One vector is turned by the same rotation once a tick. Each row is the vector after some number of ticks, and that number follows the row.
The counts run from 0 to 209.
[107 151 118 133 157 125  91 115 122 128 108 125 113  71 107 108 109 165
 158 115 144 109 182 125 119 158 134 180 130 167 141 129 113 174  81 134
 124 158]
3
[ 91  78 124 125 138 122 172  95 109 124 134 136  87 145 104  95 147 130
 136 118 130 110 119  92 104 158 142 109 189 114 135 133  96 118  77 105
 102  86]
30
[ 87  83 117 117  77 124  91 140 154 123 145 107 151 112 135 111 107 146
 169 118 158  92 117  80  99 159 163 158 149 112 137 140 109 153 104  88
 118 128]
118
[103  99 125 141 127 141 148 101 121 140 154 107 135 124  97  93 142  98
 178 143 110 117 144 127 123 124 162 106 175 140 116 121  60 154  50 115
 113 114]
179
[126  97 155 121 118  84 122 113 157 113 125 144 125 118  99 119 131 175
 181 102 133 107  74 114  99 170 115 137 158 174 148 180 141 160 132 156
 110 117]
207
[129 157 172 158 141 108 114 141  74 135 123 186 104 131 112 102 164 171
 141 177 101 119 121 118 165 136 146 133 145 171 136 106 123 146 129  86
  95 107]
69
[126  91 127 157 146 145 125  96 131 137 145 161 134 140 124 102 158 159
 143 123 148  84  98 141 106 156 143  50 150 104 172 114 133 177 156 109
 112  91]
45
[120 105  90 101 103 157 102 115  87 143 152 114 121 137 125 103 165 197
 129 126  91 106 160 145 117 134 160 111 127 113 158 112 108 152 103  88
  85 119]
101
[ 64 117 129 118 106 109 155 102 123 140 155 106  96 126  95  95 159 139
 154 139 120 127 129  93 119 153 139 107 157 109 116 138 101 126  88 107
  61  83]
32
[115  90 114 132 132 143 154  92 123 134 147 122 138 135 102  80 148 107
 168 109  97 109 134 135 112 132 147 107 179 138 120 131  45 169  65 114
 126 119]
178
[116  87 116 130 139 149 154  94 117 124 153 125 128 129  97 101 153 132
 159  95 101 119 117 146 111 120 152 104 178 146 123 145  47 173  84 128
 126 124]
177
[105 129 127 148 159 103 118 124 128 120 117 161 105 104 103  91 146 199
 105 104 127 125 149 120 119 150 133 190 131 156  97 141  89 188 112 106
 113 127]
154
[104 130 102 137 116 113 124  99 154 138 146 124 117  90 114  93 139 164
 178 148 162 101 139 131  90 138 128  89 103  94 167 138 159 199 143 123
 116 101]
41
[109 162 110  84 105 132 138  81 128 158 139 119  87 123  94  65 134 168
 186 189 136 111 147 123 124 161 141 131 148 151 133 120 110 136  91 124
 112 128]
186
[125 147 157 157 110 143  65 139 172 128 133 120 152 100 121 109 127 202
 131 127 186  85 144 126 123 155 152 131  91 128 156 113 157 158 132 120
 118 103]
134
[141 109 150 157 145 105 120 102 170 100 149 158 111 101 142 108  76 172
 156 130 139 104  81 130 121 128 135 150 150 176 130 184 136 175 120 124
 123 119]
59
[ 98 150 130 175 204 124 145 140  78 120 113 162 100  95 113 121 141 143
 116 103 128 111 152 135 122 100 159 130 139 119 153 106 109 173  98 104
 130 115]
159
[157 140 148 158 164 107 118 131 111  97  86 160 145 160 108 108 168 178
 162 128  99  85 120 160 117 123 148 142 136 153 144 128 184 169 130 120
 142 141]
76
[150 109 156 150 131 155  92 166 138 115 115 159 156 111 134 107 138 197
 120  94 168  86 114 113 107 158 141 125 120 143 162  99 115 167 153 126
 146  85]
137
[103 102 176 129 133 146 116 123 107 134 145 133 132 140 102 141 172 167
 175 136 119 102  94 112 132 159 128  60 187 130 159 114 142 107 130 131
 125  96]
199
[106 140 134 104  78 134 135 136 124 108 134  87 154 147  90  75 160 156
 173 110  74 112 105 151  97 131 150  99 141 101 160 133 144 125 109 115
 145 114]
109
[105 136 188 143 122 154 124 147 144 106 128 129 149 105 134 115 150 144
 157 138 140  81  51 115 145 131 134  71 160 165 153 140 117 133 143 134
 101  93]
51
[136 117 158 154 110 137  93 162 133 116 130 154 181 115 108  93 160 180
 108  69 122 122 111 138 119 157 123 121 126 145 154 113  91 177 145 113
 143  80]
139
[ 99 154 143 109 116 151 138 114 130 126 104  73 152 122  90  92 188 191
 152 120  99 111 168 138 122 156 120 104 129 147 117 115 139 127  81 165
 111 116]
17
[129 135  97 115 112 100 128  87 123 117 119  96 100 132  96  78 118 147
 158 124  97 109 164 160 119 120 167 156 115 144 139 153 139 157  70 110
  88 146]
94
[144 110 164 158 130 146  92 159 136 122 134 167 165 123 115 115 153 201
 107  87 148 112 102 133 118 146 146 126 133 145 149 107 100 174 142 128
 135  77]
138
[129  88 145 170 168 141  99 134 118 100 114 110 187 119 147 162 152 168
 160 112 101  79 133 126 145 107 156 133 150 151 114 132 146 171  90 114
 109 142]
81
[101 123 180 152 115 156 121 146 144 112 133 118 165 105 141 107 151 119
 167 152 156  79  83 105 149 135 141  64 156 144 154 118 125 139 133 125
 109  86]
50
[121 149 154 174 173 127 101 124  83 121 139 177  93  87 140 118 119 168
 118 151 101 110 114 116 174 128 141 118 158 163 164 119 123 135 130  80
  94 103]
67
[119  95 156 162 119 136 109 122 143 140 153 142 168 135 112 105 184 150
 148 140 136 100  99 131 124 143 129  59 144 109 141 108 110 158 144 114
  86  81]
47
[ 98 110 154 157 114 146 101 116 146 129 161 122 172 105 118  94 160 135
 149 131 129  99 102 129 140 143 117  44 149 104 155 114 117 159 144 110
  87  86]
48
[ 85  87 132 131 151 129 174  95 110 119 146 116  89 124 118 125 136 142
 140  93 121 112 111 109 103 143 143  98 193 112 130 146  93 131  78 113
 107  88]
29
[104 159 138 131 174 165 143 115 134 111  83 119 132 143 105 104 207 179
 142 132 140  67 132 149 124 126 160 127 132 146 106 126 119 147 122 164
 132 149]
168
[117 176 162 153 126 100 104 144  85 131 128 158 127 117  97 100 168 178
 141 171  78 130 128 122 168 130 128 130 128 162 138 115 137 152 125  94
  95 108]
70
[128 130 173 126 123 127 140 138 150  99 112 153 141 135 125  66 153 133
 159 149 138  89  58 103 125 152 127 108 163 177 150 148 104 136 147 133
 119 103]
53
[124 126  87 110  91 159 112 129  76 136 145  96 137 115 135  99 160 172
 140 137  97 101 163 136 122 132 159 111 124 104 169  89 111 158  91  87
 104 113]
102
[ 82  72 135 142 157 133 177 115 121 120 146 109 109 107 127 145 121 154
 146 103 131 104 112  98 100 124 157 107 189 117 130 142 107 135  61 132
 124  81]
28
[ 95 154 125 185 181 130 132 138  95 127 129 146 108  70 109 133 133 163
 112 108 125 122 163 126 126 101 152 131 123 119 137 115 105 194  95 109
 115 117]
158
[103 125 161 160 122 149 103 129 147 113 139 119 171 104 136  87 153 109
 166 146 142  75 106 108 142 159 125  57 145 135 159 113 126 147 132 105
 106  85]
49
